A single turn carries every row of the set below to another of its rows. Some are shown first; where does it send the rows asked next?
Q_7: [7 -17 7 -17 -12 21 -12 8 20 9 4 -4 16 2 8 6 8 -5 16 -25 10 10 -9 9 9 1 -2 -8 -12 -15 -22 4 9 2 -13 0 14 -7 -1 10 -6 -5 -22]
Q_325: [-25 -6 -23 -12 -21 8 6 -14 -3 6 -12 -12 5 -7 -3 -10 -2 -16 0 -6 14 15 -16 -27 -2 2 -12 17 7 -4 3 4 -16 -5 -2 -13 -6 5 -17 12 11 14 3]
Q_765: [2 -3 14 2 4 -4 -4 -16 21 -11 18 -7 3 24 -21 -15 -10 -4 -7 -5 -10 -14 27 17 3 11 24 0 -4 6 21 -15 8 -3 1 6 -15 -2 -2 0 -3 31 1]
Q_848: [4 -1 -7 -8 8 -10 -5 -30 4 -11 -2 -3 5 7 1 -23 -5 40 -9 0 -5 2 23 0 4 -11 14 -3 -11 -10 -7 14 17 -9 6 -18 -2 1 13 -26 10 6 -19]
Q_318: [-12 -9 -7 -17 2 -10 -15 6 12 16 -12 5 -5 18 12 9 6 -19 -9 18 11 -10 -8 -6 1 8 6 7 18 12 -21 -6 -16 -4 5 -3 -16 12 -25 6 11 14 11]
Q_188: [14 -10 10 -20 -1 3 -35 -18 12 -8 12 -4 -10 2 -11 -5 9 7 8 6 -8 -5 -24 2 -1 -2 -27 -3 -13 -14 -29 7 -21 12 -5 10 1 10 -3 4 2 -28 -4]
Q_434: [1 -18 15 -4 -25 8 -19 -6 6 -15 17 17 18 4 -7 18 22 -1 14 15 -7 7 -10 6 -19 -15 2 7 18 11 3 9 -13 8 -1 3 -5 -9 -11 -27 13 -4 10]
Q_409: [3 16 9 -2 -23 -7 -17 6 -18 4 12 3 -16 5 10 -5 -5 -13 8 11 0 13 -2 -8 -19 -10 16 1 5 21 -2 3 -27 -10 -20 1 6 2 -9 -2 -2 -19 2]
Q_967: [-5 -6 -36 5 -1 -9 -17 1 6 -10 -17 -11 16 8 10 20 8 -4 16 1 -13 2 8 -2 1 -4 -2 7 -6 5 -4 7 -4 1 25 -13 2 -4 -30 -7 11 3 8]
Q_49: [11 8 -6 4 -19 -9 -21 -8 -11 -3 17 -27 11 17 5 -10 -17 -5 -13 -5 4 -16 -18 -19 -14 -21 -5 -17 -3 6 3 5 -8 -22 -11 -8 5 -23 -5 8 7 17 2]
Q_31: [-6 -15 -1 -5 18 -5 26 -32 12 -10 19 2 -11 -7 -7 -3 -14 -7 0 25 -10 -5 16 -1 -9 19 5 -2 24 3 -5 0 -10 -1 -10 10 -7 2 9 11 3 6 -10]
Q_481: [0 -3 7 -5 4 -6 41 -14 -7 -7 -3 -14 -19 0 -5 -25 9 16 -22 -2 -7 10 14 -3 -3 2 5 1 -7 12 -5 0 2 -13 -8 1 -5 -1 27 0 15 4 -15]
Q_924: [4 -5 21 -7 -8 -8 -12 1 8 -3 11 -22 33 8 -23 22 2 -3 -9 -13 -1 3 -11 5 2 -30 0 -15 12 7 -2 -11 2 -3 7 -28 3 0 -19 2 22 1 -12]
Q_258: [25 16 -3 4 14 -16 -1 -4 -11 -17 9 -1 -4 10 -18 -1 -13 24 -12 0 -43 1 12 -16 14 -10 9 19 4 -4 1 1 1 -8 -15 5 -9 15 -9 7 -12 4 -7]
Q_551: [-7 1 16 4 -13 2 -27 0 14 5 16 -16 -3 7 10 -5 -3 3 -17 20 -5 0 -11 -5 21 -13 -24 -15 -17 -4 -21 -4 4 14 11 9 7 -6 9 17 -10 5 -2]
Q_514: [4 6 -13 -2 4 23 -15 1 -7 1 -26 -15 1 -1 -6 -13 12 -1 -10 1 3 -3 -17 -10 -9 -10 -3 2 5 11 -8 1 19 -14 28 -19 -9 15 -9 5 24 -7 12]
Q_952: [-7 -5 -3 -5 -3 13 -4 -1 -3 3 3 -9 -19 6 -4 12 0 -4 26 -12 -11 -1 -23 2 6 -2 -1 -27 -23 -1 -11 2 -8 4 -13 0 -1 -4 3 1 -38 -2 -2]
Q_421: [2 -5 36 1 1 -14 18 -2 5 -12 15 -4 13 0 -21 -8 2 13 -20 -1 -4 3 23 -2 -5 16 -1 40 10 -8 -4 2 -4 -6 7 -7 7 2 -7 1 -13 -2 -13]
Q_200: [8 8 6 -9 -4 3 -3 -23 1 -32 9 14 -5 -18 -18 -8 -1 23 6 -6 6 -8 15 10 -12 8 27 12 -5 -14 -10 0 2 -30 -12 8 -18 -1 9 4 7 0 12]
Q_166: [14 -4 2 -18 31 -25 -4 -35 13 4 9 12 4 13 -5 17 -7 11 9 2 -15 0 22 -12 7 11 19 5 17 -2 -5 4 13 -4 13 -1 -9 -2 2 -11 -3 -7 -16]

Q_188 goes to Q_952
Q_421 goes to Q_200
And these:
Q_49 goes to Q_924
Q_318 goes to Q_325
Q_481 goes to Q_848

A single turn carries every row of the set below to another of its rows. Some are shown first; where does it send the rows asked next?
Q_806: [4 21 3 -3 -11 -9 -4 -3 12 -36 -18 0]
Q_759: [-3 -11 -2 -36 -7 -13 9 8 3 5 -20 11]
Q_196: [9 -1 9 -35 -17 -11 14 12 2 -11 -18 16]
Q_322: [-1 2 -20 5 11 -5 -16 -5 -13 1 -9 10]
Q_243: [1 28 7 -1 -4 -7 17 26 16 -3 5 4]
Q_454: [-11 13 -4 -8 -17 -17 15 -16 -6 -25 8 -15]
Q_436: [-12 25 4 -10 11 -22 1 -8 2 -13 24 6]
Q_625: [9 16 9 -1 9 -5 0 38 12 1 -4 5]
Q_74: [-9 -8 -4 -25 -20 7 -19 4 0 -13 23 2]
Q_523: [0 13 10 -4 -1 -10 17 30 -1 1 19 -2]
Q_800: [-6 -11 -6 -24 -13 10 -26 3 7 -13 10 7]
Q_408: [-2 -20 -5 10 -21 6 6 7 -4 -14 -5 -2]
Q_758: [0 -17 -2 11 -24 6 6 8 -5 -19 -4 1]
Q_312: [-9 17 -1 -2 3 -9 20 20 9 8 14 -4]
Q_630: [-1 29 11 -9 10 -18 -10 1 13 -21 7 14]
Q_700: [9 -4 -4 -35 -6 7 -6 -19 2 -7 -17 4]
Q_265: [-9 3 -4 -6 13 -6 6 26 5 14 6 -5]
Q_175: [-15 3 -19 -9 3 -8 -6 -14 10 -11 -19 -11]
Q_494: [-4 18 -2 -1 11 -6 8 23 21 8 -2 0]
Q_738: [0 -2 4 -22 -24 10 -23 12 4 -24 11 10]
Q_678: [-13 18 -5 -11 22 -18 -14 -6 12 -7 3 10]
Q_887: [-2 -17 -2 12 -21 9 3 10 0 -16 -10 0]
Q_491: [-1 -7 5 -38 -16 -18 24 6 -8 0 -4 7]
Q_433: [4 10 -7 4 -4 -13 1 -7 -28 -10 17 5]
Q_986: [18 16 1 11 -3 -7 -15 3 -15 -19 -9 17]
Q_179: [6 -1 -2 -36 -17 5 8 -23 -9 -11 -1 -3]
Q_445: [15 6 7 -32 -14 6 4 -14 -4 -19 -9 3]

Q_454 goes to Q_175
Q_494 goes to Q_243
And these:
Q_445 goes to Q_179
Q_433 goes to Q_322
Q_491 goes to Q_759
Q_738 goes to Q_74
Q_625 goes to Q_523
Q_436 goes to Q_678

